In the rows, zero is written as 128.
Named moves, each a turn or a mirror, and the order they were made in; the first pair answered
move K_234:
[113 104 159 147 142 140 116 116 142 127 170 143 119  98 104 137 123 115
 108 143 116 108 113 127 115 117 112 149 141 114 155 156  96 144 118] |-> [115 105 166 146 144 143 119 117 139 129 170 149 127 102 111 136 123 118
 110 145 117 104 110 127 117 118 114 147 141 111 156 154  96 141 121]
[ 77 123  98 100 122  98 160  71 160 104 158 114  68 129 130 131 100 106
 118 110 127 159  99 137 121 148 117 131 124 137 140 147 129 154  79] |-> [ 89 124 171 115 106 124 181  97 130 118 148 184 142 119 169 154 123 133
 131 152 134 144 100 161 157 113 134 138  89  92 136 135 161 119  93]
[139 136 118 122 123 139 111 138 122 123 115  75 103 131 124 109 121 132
 124 111 146 136 149 138 122 132 137 116 134 142 137 109 125 134 132] |-> [147 137 152 123 116 152 121 153 113 127 115 107 135 129 143 123 129 146
 131 131 149 129 147 146 137 112 144 116 121 120 140 104 138 116 138]
[101 121  88 136 138  99  97 100 144 124 144 107 103 123  97 137 150 120
 134  98 151 174 144 122 120 123 112 146 121 157 110 128 111 117 147] |-> [109 122 145 147 124 120 115 123 121 136 136 163 162 116 132 158 169 145
 144 132 158 162 141 145 148  97 128 148  91 119 112 116 131  84 158]
move K_264:
[115 129 110 133 114 107 154 104 140 129 134  87 117 152 142 121 147 127
 134 130 131 145 119 132 132 141 141 126 123  99  98 127 133 144 108] |-> [115 138 129 130 109 137 126 134 132 126 134  92 129 144 146 108 148 143
 152 115 144 121 143 142 139 122 142 111 119 108 109  90 147 132 130]
[126 131 143 134 133 136 141 128 116 128 137 152 150 116 140 127 128 127
 127 133 139 138 135 113 140 109 145 129 115 116 136 128 135 119 124] |-> [120 133 107 130 139 112 139 109 129 125 136 115 116 129 126 122 118 118
 116 120 134 147 127 103 129 129 139 131 130 132 132 140 126 140 113]
[116 133 101 135 153 129  81 129 129 145 129  91  85 145 115  87 141  95
 161  99 131 122 150 143 108 132 133 125 141 117 102 117 102 149 146] |-> [129 123 162 154 148 149 102 146 108 156 134 171 148 127 148 113 156 106
 166 140 126 116 146 157 132 103 140 124 111  78 110 128 114 115 146]
move K_612:
[155 133 136 128 128 111 146 123 124 146 128 145 180 107 105 130 154 126
 129 125 123 147 140 129 151 126 133 119 109  91 114 131 132 124 119] |-> [155 137 113 126 134 104 152 112 139 153 123 125 160 119  95 129 151 117
 133 120 113 148 135 125 145 139 130 125 115  87 108 142 122 133 122]
[115 132  97 124 100 157  89 134 129 131 112  94  91 148 117 122 123  95
 132 120 109 126 133 121 110 137 113 111 156 150 134 130  90 132 139] |-> [122 130 121 126  98 165  75 151 110 117 122 108 109 125 134 112 118 107
 123 123 134 128 143 119 118 126 118  94 146 168 142 112 101 122 129]
[135 126 122 138 133 121 142 117 120 125 115 123 125 147 135 121 131 136
 131 123 133 146 121 137 131 136 135 132 111 113 117 133 141 122 116] |-> [137 125 123 134 132 120 143 117 124 122 115 118 121 144 133 118 131 134
 126 122 135 150 121 133 133 136 137 132 116 120 118 130 142 124 115]
[123 116 129 141 142 136  91 141 113 104 159 136 108  88 134 107 114 127
 108 124 140 125 140 116 112 112 110 110 130 171 153 118 116 125 112] |-> [126 116 161 149 138 151 109 144 112 118 154 179 141  91 146 126 128 132
 120 144 121 114 132 132 122 100 110 121 115 140 156 128 116 107 125]
Pairs:
(2 to 3 moves a pair)
[136 122 106 114 102 128 108 154 133 111 132  80  89 110 155 109  91 108
 124 128 178 143 149 104 135 142 138  62 135 135 119  98 135 144  99] |-> [138 117 105 118 111 128 100 152 136 110 142  87  84 102 148 107  85 100
 123 125 172 141 148 103 129 145 130  62 135 143 125 104 127 145  95]  K_612 then K_234
[116 115 111 136 114 151 117 129 117 143 123  88 144 136 168 130 158 159
 156 129 192 117 146 167 151 128 129 106 134 135 126  96 117 126 128] |-> [112 100  75 138 128 114 130  94 133 139 137  71 119 139 149 129 148 134
 140 125 173 141 132 143 135 153 116 116 147 149 126 141  89 142 101]  K_234 then K_264 then K_234
[ 98 127 137 176 117 127 131  82 142 143 134 157 141 137 128 172 124 122
 163 157 124 117 131 126 118 117 114 170 125  76 102 160 124 122 151] |-> [ 97 140 150 171 110 160  95 116 133 136 131 150 145 132 135 157 121 135
 173 141 137  92 154 137 120 101 118 153 127  92 111 116 138 110 170]  K_264 then K_264
[132 112 138 123 134 134 120 119 138  71 144 162 127 102  88 127 131 133
 141 123 104  90 147 144 144  74  95 105 171 135 162 110 120 131 158] |-> [132 110 127 119 137 120 114 110 136  62 152 151 115  96  83 118 124 129
 134 119 114  98 147 134 139  81  98 100 174 155 162 116 117 139 142]  K_264 then K_264 then K_612
[140  99 156 133 100 127 135 109  98 107 118 129 168  89 128 129 110 128
 100 154 134 139  80 133 154 109 163 127 116 155 142 128  77 124  93] |-> [138 102 138 131 101 131 108 113 101  98 119 101 144  86 115 110 102 124
  97 132 139 137  92 125 143 115 158 117 130 181 148 117  73 132  99]  K_264 then K_612 then K_234
[104 134 135 110 124 124 128 112 150 119 113  91  80 133 104 128 102 105
 125  97 135 117 154 124 105 142 121 118 158 137 108 125 110 151 131] |-> [116 114 152 118 127 111 133 103 130 103 138 119 100 106 121 124  97 102
 103 106 146 142 148 110 111 140 123 115 144 150 119 148 114 146  94]  K_612 then K_264 then K_234
[122 121  98 107 123  70 148  90 128 126 131  90 102 137 132 132 108 120
 106 125 145 184 112 111 126 160 127 130 147 153 100 166 126 145  88] |-> [122 143 177 115 105 159 101 173 108 127 122 152 158 124 156 122 127 160
 149 120 154 117 160 155 148 103 141 106 131 137 124  86 154  94 145]  K_264 then K_234 then K_612
[127 153 157 121 116 170 139 157 133 132  91 142 161 145 140 143 140 154
 159 137 125  80 134 150 142 116 143 128 123  98 122  83 141 115 169] |-> [121 144  94 118 130 128 164 109 166 143  88  99 111 170 112 156 130 122
 150 131  94 103 106 130 114 156 129 149 145  95 111 135 106 148 161]  K_612 then K_264 then K_234
[126 123 128 135 152 155 108 118 143 116 142 145 107 110 101 122 108 100
 138 117 101 108 149 124  90 131 102 126 146 156 143 122 102 128 141] |-> [134 112 155 144 151 152 127 109 130 119 154 184 135  95 117 137 117 102
 132 140 101 120 141 120 102 124 105 130 129 139 144 140 111 117 126]  K_612 then K_264
[144 112 138 154 138 121 168 111  99 140 139 174 158 101 135 162 131 121
 110 156 139 167 112 143 134 114 105 122  98 107 150 149 120 118  74] |-> [132 137 139 147 137 172 150 142 116 166 111 175 157 128 128 168 144 134
 152 141 111 122 131 173 132 105 107 134 105  82 151 117 115 103 133]  K_264 then K_264 then K_612
[133 123 150 137 128 130 139 128 112 130 142 166 158 114 144 138 123 142
 133 146 115 125 130 134 132 121 122 134 120 104 134 134 128 111 133] |-> [130 130 144 133 127 124 155 124 123 139 128 150 152 132 141 143 125 144
 137 146 117 122 124 134 135 126 126 146 121  93 124 136 129 115 140]  K_612 then K_612 then K_234
[138 137 110 157 151 137 143 145 155 140 124 104 120 118 138 110 127 104
 147 119 111 123 124 148 125 134 122 120 139 134 122 123 120 143 141] |-> [141 126 137 164 148 139 148 152 131 135 133 137 150 100 154 116 130 112
 139 139 119 127 124 150 136 123 126 117 121 125 129 126 130 127 130]  K_612 then K_264
[111 127  84 128 155 125 106 108 165 126 137 109  74 124  84 125 115  92
 136  94  91 111 119 124  90 156  89 136 164 151 137 148  74 139 148] |-> [121 110 121 150 153 111 154  88 154 139 142 174 120 114 106 160 130  91
 130 147  76 131  91 124 107 142  93 153 136 108 137 196  80 124 126]  K_264 then K_264
[154 126  88 144 131 116 136 141 148 144 146 127 135 145 142 126 116 130
 123 103 100  96 101 142 131 146 117 158 126 115 136 185  90 137 115] |-> [159 131 114 148 123 126 144 153 136 151 142 147 161 146 160 136 125 142
 127 116 108  94 104 152 151 134 131 154 113 100 135 174 107 123 120]  K_234 then K_612 then K_234
[137 162  80  95 134 146  78 134 125 146 109  55  74 142 125 109 131 144
 158  72 151 122 135 150 139 132 170 116 146 192 123  45 107 117 134] |-> [162 118 146 130 139  96 178  89  92 161 139 172 164 113 178 170 152 133
 128 173 133 179  75 135 169 122 174 141  94 124 121 156 109  92  70]  K_612 then K_264
[142  73 133 113 111 138 129 112 113 166 136 138 123  93 137 132 149 138
 128  98 127 114 160 141 142 143 116 127 124 102 160 103 149 154 124] |-> [137  78 120 110 111 139 125 110 124 170 133 125 115 104 132 134 149 139
 133  94 118 110 157 143 137 146 114 131 131 101 158 103 141 156 133]  K_612 then K_264 then K_264
[132 138 131 134 137 115 129 137 108 128 152 106 120 138 142 121 121 155
 121 151 193 130 133 127 152 155 122  93 121 157 138 111 152 160  63] |-> [122 136  91 138 153  98 152 112 145 153 136  99  93 168 111 146 122 128
 136 150 143 124 119 129 130 180 103 118 134 133 134 149 117 170  80]  K_612 then K_612 then K_234
[113 140 109 112 124 141 112 125 170 149  99 111 114 144  92 143 141 112
 147 113 103 113 131 159 133 150 117 146 164 101 118 104 130 149 140] |-> [125 130 166 118 113 161  96 153 132 126 119 156 156 104 124 131 145 132
 138 124 136 115 145 165 154 120 130 124 146 113 134  75 156 128 123]  K_612 then K_612 then K_612
[112 134  74 118 123 107 138 109 143 114 117  91  93 168  94 131 129 145
 150  94 119 127 142 104 123 149 129 154 168 110 105 105 125 145 149] |-> [110 141  94 122 122 129 139 125 147 123 108 119 107 175  99 142 139 150
 169 101 103 105 147 117 126 137 128 159 162  90 109  97 127 127 174]  K_264 then K_612 then K_234
[137 115 173 123 121 134 127 144 117 130 140 167 142 115 139 126 137 143
 149 123 133 118 127 136 124 115 123 114 113 115 143 106 136 110 134] |-> [135 108 151 119 128 125 102 134 118 113 153 142 114 100 126 107 125 132
 136 103 146 126 134 124 111 127 118 102 125 152 150 105 126 122 118]  K_234 then K_612
[138 150 119 149 135 111 152 106 125 160 117 136 130 136 132 172 160 117
 132 145 123 139 119 123 129 121 118 121 117  86 128 132 138 131 157] |-> [141 152 122 147 133 114 150 110 122 158 118 132 134 134 139 168 160 123
 136 146 134 139 120 125 136 117 125 114 118  89 124 121 151 133 153]  K_612 then K_234
[113 119 101 117 127 103 147 127 126 119 104  96 125 125 119 151 121 103
 150 134 111 144  89 132 117 130 128 141 129 113 120 152 113 134 111] |-> [122 110 131 123 124 104 146 131 110 108 122 121 150 102 137 148 123 113
 139 146 132 155  91 130 130 115 132 129 116 117 126 152 126 124  93]  K_612 then K_264 then K_264
[120  88 100 148 163 125 117 124 147 121 173 129 103 103  91 115 108 144
 123 100 149 140 125 121 112 131 108 117 109 178 176 140 125 146 120] |-> [121 103 120 145 150 149  99 156 140 121 158 128 120 104 104 109 112 165
 136  97 164 120 141 139 125 109 116 111 105 176 176  96 144 131 143]  K_234 then K_264 then K_264
[133  86  73 136 147 105 107 132 122 156 128 105 126 120 116 143 146 129
 131 115  92 143 136  71 147 153 144 108 140 145 140 151 113 105 144] |-> [130  91  93 135 140 130  85 156 111 150 126 116 135 111 120 130 146 141
 142 106 101 124 152  83 151 138 145  99 140 153 149 118 124  95 162]  K_264 then K_234
[133 110 137 129 138 122 141 129 128 141 127 142 140 142 135 139 141 126
 138 146 101 114 121 144 132 123 132 134 125 112 134 130 129 123 132] |-> [128 118 135 126 132 137 120 146 127 137 122 131 135 142 132 130 137 129
 142 132 107 104 137 151 129 116 130 126 127 127 137 110 135 123 145]  K_264 then K_264
[106 115 118 124 124 128 109 112 139 114 142 109 110 126 103 112 133 118
 140 116 124 127 135 126 102 121 122 122 145 172 164 121 121 138 104] |-> [114 102 147 141 122 123 142 103 133 124 146 156 145 119 119 137 144 116
 137 147 111 133 117 127 114 110 123 133 128 140 163 154 119 126  92]  K_612 then K_264 then K_612
[121 105 125 136 147 110 109 110 128 104 162 141 110  96 127 107 118 111
 109 116 124 136 124  99 118 134 103 128 136 168 140 151 104 128  98] |-> [119 108 110 131 145  99 112 100 133 107 154 121 102 106 124 108 117 112
 106 112 125 139 120  99 117 143 106 131 137 169 133 154 107 137  96]  K_234 then K_264
[143 130 116 128 124 117 115 125 108 124 127 114 109 122 121 125 116 123
 123 126 132 143 133 110 132 136 128 128 139 153 137 134 131 150 109] |-> [147 134 143 140 122 142 126 140 107 137 115 154 142 125 131 141 129 133
 142 145 115 122 138 129 143 115 129 131 124 120 143 133 133 128 134]  K_264 then K_612
[103 138  95 130 147 140 115 137 170 134 123  96 117 142 108 129 133 135
 158 101 103  91 144 143 116 119  90 107 144 126 118 123 120 137 137] |-> [104 127  96 138 153 130 119 119 174 136 130 107 113 136 101 135 133 124
 149 107  94  99 131 139 106 125  83 111 149 122 120 147 107 141 126]  K_264 then K_234
[141 138 123 116 137 134 120 130 130 110 126 105 107 112 110 125 118 132
 135 111 141 126 125 137 112 132 140 113 134 146 117 122 139 139 127] |-> [145 132 122 120 137 118 145 113 133 117 128 114 110 111 114 136 118 124
 127 125 130 140 111 131 116 140 138 123 131 132 111 154 132 142 113]  K_264 then K_264
[134 138 113 101 109 138 141 149 134 150 104 133 152 127 140 116  93 123
 151  95 149 101 107 155 150 104 156 123 147 116 106  94 162 127 161] |-> [130 137  87  93 116 127 141 138 147 153 103 106 128 139 124 117  88 111
 151  83 145 107 105 148 136 116 152 130 157 122 106 103 150 139 158]  K_612 then K_234
[110 124 112 116 124 145 115 135 144 127 137 131 109 132 106 130 125 104
 134 123  94  97 139 136  95 137 120 139 143 143 142 137  95 127 133] |-> [117 122 156 123 110 161 117 158 122 122 140 160 146 113 133 128 132 118
 133 138 119  92 145 143 118 113 128 130 126 139 147 114 115 107 129]  K_612 then K_234
[138 115 132 148 113 138 108 137 109 113 108 146 146 156 123 130 136 148
 144 131 119 121 138 126 124 118 115 126 114  97 124 108 145 115 144] |-> [135 112 113 144 116 129  86 136 108  97 120 120 127 143 114 111 124 143
 130 113 134 131 147 116 116 127 112 116 123 130 127 106 139 127 131]  K_234 then K_612
[156 107 153 149 130 160 153 153 145 164 135 158 141 180 154 144 146 126
 156 119 132 128 124 162 135 109 130  90 127 100 133  80 101  78 152] |-> [150 101 114 137 139 141 111 148 146 127 158 104  95 161 136 103 128 117
 129  82 159 147 137 139 112 130 120  68 150 166 141  70  92 103 122]  K_234 then K_612
[164 138 150 136 129 131 156 126  89 125 145  87 118 154 143 126 138 151
 102 130 145 139 130 110 127 119 140 115 102  86 126 125 145 114 122] |-> [159 147 148 130 133 152 135 141  95 127 142  83 109 154 137 113 138 155
 112 114 142 125 140 120 121 116 137 111 111  92 128 102 146 112 139]  K_612 then K_234 then K_264
[126 142 117 129 138 159 130 167 143 158 120 129 117 177 104 134 149 149
 135 110 137 119 133 166 144 124 144 104 119 100 139  93 148 114 166] |-> [127 138  78 129 148 124 148 132 159 157 123 103  92 189  85 143 143 132
 122 110 129 144 117 145 134 147 141 113 125 102 133 127 133 133 149]  K_612 then K_264 then K_264
[121 142  82 107 142 123 149  95 165 159 120 103  74 155  92 144 141 117
 147 104 103 119 119 153 103 164 107 121 142 123 121 154 105 148 159] |-> [118 150  90 103 138 147 118 123 162 152 122 101  76 154  93 133 142 129
 157  90 115  96 139 159 103 157 109 108 147 134 124 118 117 139 174]  K_264 then K_264 then K_264
[111 124 144 156 155 183 124 159  99 147 145 177  88 130 132  95 134 120
 125 118  95  96 156 157 156 115  99 126 123 116 160  96 115  71 124] |-> [113 126 151 152 151 186 127 162 100 147 139 172  95 141 138  99 136 126
 128 122 103  89 156 160 168 110 104 128 120 104 152  87 121  70 129]  K_264 then K_264 then K_234
[134 132 143 120 141 126 161 100 119 131 113 135 145 145 128 171 137 115
 154 134 105 139 111 155 129 125 124 137 118 133 103 129 104  92 132] |-> [135 131 117 110 137 113 132 100 113 104 121  94 116 133 122 145 121 114
 129 107 135 150 120 139 122 133 127 114 133 180 103 107 107 109 115]  K_612 then K_612
[146 152 161 147 122 150 117 138  59 107 155 145 127 116 158  93 109 114
 133 107 144 139 135 123 116 159 139 110 127 103 124  86 143 130 101] |-> [141 159 141 153 132 141 155 119  90 145 128 155 119 154 145 125 119  98
 161 125  90 124 117 134 109 177 127 141 131  50 112 117 120 131 132]  K_612 then K_612
[139 137  99 118 143 123 128 119 147 118 118  89 109 133 123 118 139 118
 137 119 128 123 131 129 112 133 119 130 144 129 135 125 105 129 142] |-> [146 127 119 127 142 113 157 108 138 124 119 129 142 133 139 140 149 119
 135 152 117 134 119 131 126 128 124 141 127 104 136 155 109 118 133]  K_264 then K_264 then K_234
[112 136  86 137 128 115 139 134 121 147  84  96  94 116 148 120 152 128
 111 130 145 177 129 137 132 128 126 127 105 154 111 148 150 147 129] |-> [112 136  90 142 130 115 159 130 129 155  79 109 105 123 153 135 158 128
 117 145 128 171 123 145 135 131 123 139 102 133 112 159 145 137 134]  K_264 then K_612 then K_264
[137 136 109 123 134 102 183 119 137 152 104  98 118 167 117 146 138 134
 131 138 126 149 121 121 147 147 144 142 111  96 110 139 122 148 120] |-> [134 155 114 115 124 127 141 152 135 145  98  75 106 168 111 122 136 147
 139 112 143 127 146 135 145 136 143 127 122 117 116  93 131 143 147]  K_234 then K_264
[131 115 118 139 154 141 131 110 152 103 162 119 123 109  74 116 104 108
 128 112 109 143 116 128 109 140  79 144 149 141 120 155 109 150 114] |-> [135 114 135 145 155 140 145 111 150 107 164 142 140 108  82 126 109 107
 126 130 104 142 109 136 113 136  78 149 136 123 122 170 105 144 109]  K_264 then K_264 then K_612
[130 134 133 142 138 107 117 112 106 129 144  99 117 101 125 119 112 142
 114 143 142 131 107 121 116 125 126 112 120 153 136 123 119 134 120] |-> [131 140 160 150 138 124 128 123 104 140 135 138 143 107 135 133 125 147
 128 162 125 114 107 134 128 108 128 123 106 121 136 125 121 114 138]  K_264 then K_612
[126 140 100 121 144 117 140 103 150 143 132 104  85 148 109 138 133 100
 125 117  94 128 117 118 130 150 106 146 161 128 122 169 112 147 136] |-> [136 132 147 136 140 131 162 114 131 149 134 164 136 139 141 158 146 111
 129 146  90 125 112 128 149 131 110 152 134  95 127 180 122 121 134]  K_264 then K_264
[128 130 115 131 131 130 115 121 119 126 126 111 117 138 135 132 120 127
 126 112 138 134 139 120 139 111 143 132 127 138 118 116 121 114 123] |-> [127 128 127 136 132 128 133 113 119 138 123 130 132 142 138 148 125 125
 129 126 125 133 132 126 141 111 142 140 125 118 115 130 122 107 121]  K_264 then K_612
[116 163  87  95 109 108 138 141 155 150  94  86 104 174 110 139 121 154
 140 123 125  98 134 132 121 147 139 136 143 104 100 108 117 133 159] |-> [126 150 160 113  94 135 129 171 115 133 114 150 159 136 148 133 129 176
 135 143 151  90 148 140 146 111 148 119 115 106 117  83 147  99 146]  K_612 then K_612 then K_612
[111 176  51 117 143 129 106 146 184 109 117  89 108 133  81  90 126 133
 139 111  97  93 153 155 104 128 113 118 128 157 129 121 120 126 169] |-> [115 159  51 130 153  87 165  99 189 121 125 118 122 135  86 124 130 117
 123 152  74 128 114 141 110 141 111 141 113 121 118 193 106 134 133]  K_264 then K_264
[112 129 101 136 134 106 110 146 141 119 143  85 114 130 115 122 110 121
  98 110 157 126 142 108 124 135 137 118 144 146 124 100 130 139 137] |-> [114 123 128 140 129 118 101 159 125 115 152 104 133 117 128 117 114 126
  95 116 168 123 148 113 132 121 136 110 135 152 131  95 139 127 131]  K_612 then K_234
